Some points, one per row:
[-0.82  0.17 -1.26 -1.64 -3.33 -0.44  1.45  0.57  1.57  0.41 -0.43  0.24
  0.53 -0.33  0.7   0.09  0.83]
[-1.23 -1.39 -0.42 -0.9   0.58 -1.09  0.98 -0.61  0.53 -0.75  0.85  1.4
 -1.21  1.03 -1.96 -0.77 -1.  ]
[-0.76 -0.87  2.   -1.04 -0.5  -0.63  0.42 -0.82  1.25  2.41  1.47  0.55
 -3.72  0.57  0.19  0.38 -0.81]
[-0.4  -0.85 -0.7  -2.61  0.53 -0.22  0.27 -0.56  1.08  0.78  1.16  0.82
 -1.19  0.59 -0.13 -0.87 -0.28]
[-0.85  1.36  3.63  0.51  0.29 -0.86  0.84 -0.62 -0.16 -0.34  1.02  0.34
 -1.89  0.02  0.18 -0.5   0.23]
[-0.35  1.25  0.44 -1.53  0.09 -0.78  0.12 -1.09 -1.95 -0.97  0.85  0.36
 -0.03  0.11 -0.32  0.4  -0.61]
[ 0.09  0.82 -0.35  0.21 -0.66 -1.87 -0.19 -1.07  0.36 -1.1  -0.15 -0.72
 -0.92 -1.25 -1.85 -0.17 -1.13]
[-1.52 -2.09 -0.6  -0.03  0.05 -0.79  0.03 -0.1   0.21  0.88  1.22  1.79
 -1.93  0.92  0.42  0.05 -0.31]
[-0.93  1.1  -0.61 -0.37 -1.26 -0.1   0.96 -0.68  2.06 -0.58  0.98  1.16
 -0.83  0.19  0.18 -0.53 -1.17]
[ 0.6  -0.91 -0.08  0.7  -0.29 -0.68  1.43 -0.54 -0.03 -0.35  1.12  3.1
 -1.34  2.07 -0.16 -1.47 -1.16]
[-0.37  0.3  -0.66  0.26 -0.51 -1.05  0.14  0.01 -0.42  0.09 -0.07  0.22
 -0.23  0.01 -0.83 -0.2  -0.61]
[ 0.84  0.53  1.45  0.35 -1.67  0.22 -0.48 -0.92 -0.27 -0.83 -0.92  0.51
  1.46  0.75 -0.69  0.68 -0.4 ]
[ 3.2   2.72 -1.37 -0.04  2.68  1.79 -0.9   2.1  -1.31  0.3  -2.06 -3.26
  3.98 -2.07  0.92  1.7   1.26]
[-0.54 -1.05 -1.33  0.84  0.27  0.56 -0.67 -0.34  0.65  0.11  0.51  0.85
 -0.54 -2.12 -0.58  0.17 -0.21]
[ 1.52  1.02  2.54  1.24 -0.23 -0.04 -1.2  -0.74 -1.33 -0.79 -0.02 -0.04
  1.02  0.43 -0.45  1.22 -0.75]
[-0.48 -0.46 -0.21 -0.05  0.47 -0.11 -0.3  -0.26 -0.1   0.33 -0.56 -0.51
  0.01 -0.15 -0.2  -1.11 -0.21]
[-0.47 -0.27 -0.35  0.94  0.37  0.04 -0.17 -1.06 -0.17  0.41  0.92  0.26
 -0.56  0.42  0.2  -0.55 -0.51]
[-0.51  0.24 -0.78 -0.08 -0.34  0.52 -1.25  0.95 -0.84  0.08 -1.17 -1.13
  1.07 -0.32 -0.33  0.34  1.2 ]
Then 12 other points, each followed by its number:
[-1.05 -1.6  -0.33 -1.08  0.14 -0.74 -0.26 -1.68  0.93  0.34  0.99  0.4
 -1.57  0.01  1.33 -0.07 -0.5 ] 0
[ 1.09  0.99  1.1   0.29  0.93  0.57  0.54  1.03 -0.39  0.02 -0.82 -2.27
 -0.45  0.09  0.19  0.36  0.71] 1
[-0.12  0.92 -0.46 -0.3   0.39 -0.29  0.05  0.62 -0.07 -0.71 -0.5   0.3
  0.36  0.35  0.7  -0.57  0.83] 2
[-1.26 -1.   -0.18 -0.48 -0.42 -0.52  0.62 -0.52  0.02  0.68  0.08  1.31
 -1.25  0.46  0.08 -2.13 -0.07] 3
[-1.    0.73 -0.05 -1.74  1.88  0.44  0.17  3.65 -0.19  1.02 -1.49 -1.48
  2.46 -2.19  0.1   0.38  2.43] 4
[ 0.79 -1.38 -0.16  0.17  1.54 -1.01 -0.61 -0.29  0.93 -0.34  0.39  1.41
 -1.13  1.87 -0.17 -0.99 -1.18] 5
[ 0.7  -0.62  0.1  -0.62 -0.09 -2.31 -0.42  0.35  0.64  0.65  0.06  1.47
 -0.58  0.09  0.13  0.82 -0.28] 6
[-1.73 -1.18 -0.77 -1.1  -0.24 -0.2   0.78 -0.84  0.03  0.28  0.67  0.34
 -1.8  -0.73  1.34 -0.42 -0.08] 7
[-0.17  0.63  0.3   0.82 -0.28  0.05 -0.31  1.09  0.18  1.87 -0.03  0.64
 -0.44  0.81  0.9  -0.99 -1.58] 8
[ 0.75  0.78  0.48 -0.38 -0.86  0.62  1.24  1.23  0.13 -2.43 -0.95 -0.96
  1.99  0.47  0.84 -0.43  0.42] 9
[ 0.74  1.51  2.19 -0.33 -0.14  1.24 -0.65  2.87  0.32 -0.04 -2.   -2.4
  2.14 -1.89 -1.09  0.46  1.  ] 10
[-0.22 -0.46  1.22  1.15  1.25 -1.23  0.91  0.55 -0.27 -0.18  0.46  1.14
  0.1  -0.15 -0.75 -0.35 -0.27] 11
Which three of these numbered points are nearest to each point below, looking only along the 2 directions in which the first points spread most? Their numbers follow each, nearest first.
[-0.36 -0.86 -2.18 -0.04 -0.29  0.06  0.13  0.38  0.33  2.    0.18 -0.68
  1.06 -0.85  0.53  0.64  0.65] > 2 4 9
[-1.12  0.98 -0.89 -1.23  1.21  1.24 -0.02  0.56  0.5   1.21 -1.34 -2.79
  2.11 -2.18  0.81  2.22  1.8 ] > 4 10 9
[ 0.19 -0.9  -0.09 -0.24 -0.33  0.07  1.02  0.27  0.47  0.53  0.09  1.11
 -0.39  0.29 -0.28  0.01  0.43] > 6 8 7
[ 0.91  0.84  0.47  0.88 -0.4   0.58 -0.62 -0.54 -0.87 -0.06 -0.35 -0.33
  1.21  0.53 -0.18 -0.64  0.03] > 1 9 2
[-0.71 -0.7   0.33  0.04  0.01 -1.35 -1.08 -0.53  0.85  0.6   0.51  1.82
 -0.55 -0.89 -0.22 -1.65  0.95] > 6 5 0
[-0.46 -0.1  -0.47 -1.34  0.64  0.62  0.53  0.23  0.61  0.01  0.31 -0.55
 -0.9   0.03 -0.09  0.    0.4 ] > 8 2 6
Here are 12 other points, each followed by its number:
[ 2.43  1.52  1.22  2.45 -0.55  2.13 -0.19 -0.65 -2.16 -1.46 -1.91 -2.42
  2.64 -0.27  0.37 -0.52 -0.08] 0
[-1.   -0.89 -1.09 -1.39  0.88 -0.2  -0.36 -0.12  1.24  2.14  0.13  0.97
 -3.05  0.06  1.22 -0.05  0.72] 1
[-1.03 -1.92 -0.31  0.47  0.44 -1.45  0.11 -0.15  0.35 -0.5  -0.49  1.99
 -0.65  0.6  -0.14  0.4  -0.53] 2
[ 1.04  0.68  0.13  1.84 -1.59 -0.62  0.13 -1.52 -0.65 -1.74  2.1   1.48
 -1.38  1.74 -0.97 -1.75 -1.38] 3
[ 2.61  0.55  0.33  2.04 -0.65  0.28 -0.13 -0.89  0.26 -1.38 -0.02  0.18
 -0.03  1.4  -0.36  0.2  -0.65] 4
[-0.56 -0.28 -0.81 -0.19 -0.52 -0.18  0.42 -1.44 -0.66  0.45  0.69  0.91
 -1.17  0.68  0.21 -0.45  0.64] 5
[-1.18 -0.92 -0.26 -1.39  1.12  0.21  0.15  1.01  0.5   2.13  0.26 -1.35
 -0.29 -1.13  0.29  4.23  0.83] 6
[-2.41 -3.11 -1.28 -2.94  1.44 -0.18  0.98  0.55  0.9   1.5   0.75  0.33
 -1.92  0.33 -0.01 -0.06  0.34] 7
[ 1.01  0.86  0.45  0.16 -1.14  0.26 -1.82 -0.89 -0.91 -0.16  1.34  0.55
  1.26  0.48 -0.35 -0.22  0.83] 8
[-0.72 -0.37 -0.36 -0.5  -0.42 -0.06  0.88 -0.98  0.64 -0.25 -0.25  2.01
 -1.   -0.2  -0.47  1.04 -0.72] 9
[-1.49 -0.51 -0.64 -1.05  1.92  0.22  0.3   0.77 -0.51  0.63 -0.62 -0.21
  0.61 -0.44  0.22  0.67  0.6 ] 10
[-1.15 -0.24  0.29 -1.2   0.94  0.53 -0.61  2.5  -0.16  0.27 -1.76 -2.01
  2.   -1.99 -2.5   0.67  2.19] 11
Which three of these numbered points are nearest to each point below, looking only along the 2 directions in which the first points spread most? Their numbers follow each, nearest first.
[ 1.83 -1.05 -0.34  0.63 -1.43 -0.64  0.73  0.41 -0.14  0.67  1.64  1.01
 -1.19  0.66  0.07  0.24 -0.72] > 5 9 2
[ 0.55 -0.8  -0.39  0.28 -0.96 -1.03  0.84 -1.4  -1.54 -1.    0.75  0.7
 -1.62  1.19 -0.28 -0.43  0.18] > 2 5 9
[ 0.5   1.62 -0.07 -0.27  0.67  1.32 -1.23  1.04 -0.29  0.9  -0.6  -1.89
  2.56 -1.05  0.63  0.27  0.97] > 11 6 0
[-0.23 -0.6  -1.92 -0.15  0.78 -0.35  0.1   0.52 -0.3   0.05  0.13  0.64
 -1.08  0.55 -0.03 -0.71 -0.32] > 5 9 2
[ 0.9   0.36  0.    1.01  0.41  0.28 -0.25 -0.61 -0.24  0.81 -0.33 -0.16
  0.51 -0.21 -0.66  0.53 -1.41] > 8 4 10
[ 0.21 -3.2   0.31 -1.03  0.27 -0.47  1.07 -0.3   0.47 -0.44  0.72  1.75
 -1.63  0.19  0.02  0.27  0.37] > 2 9 5
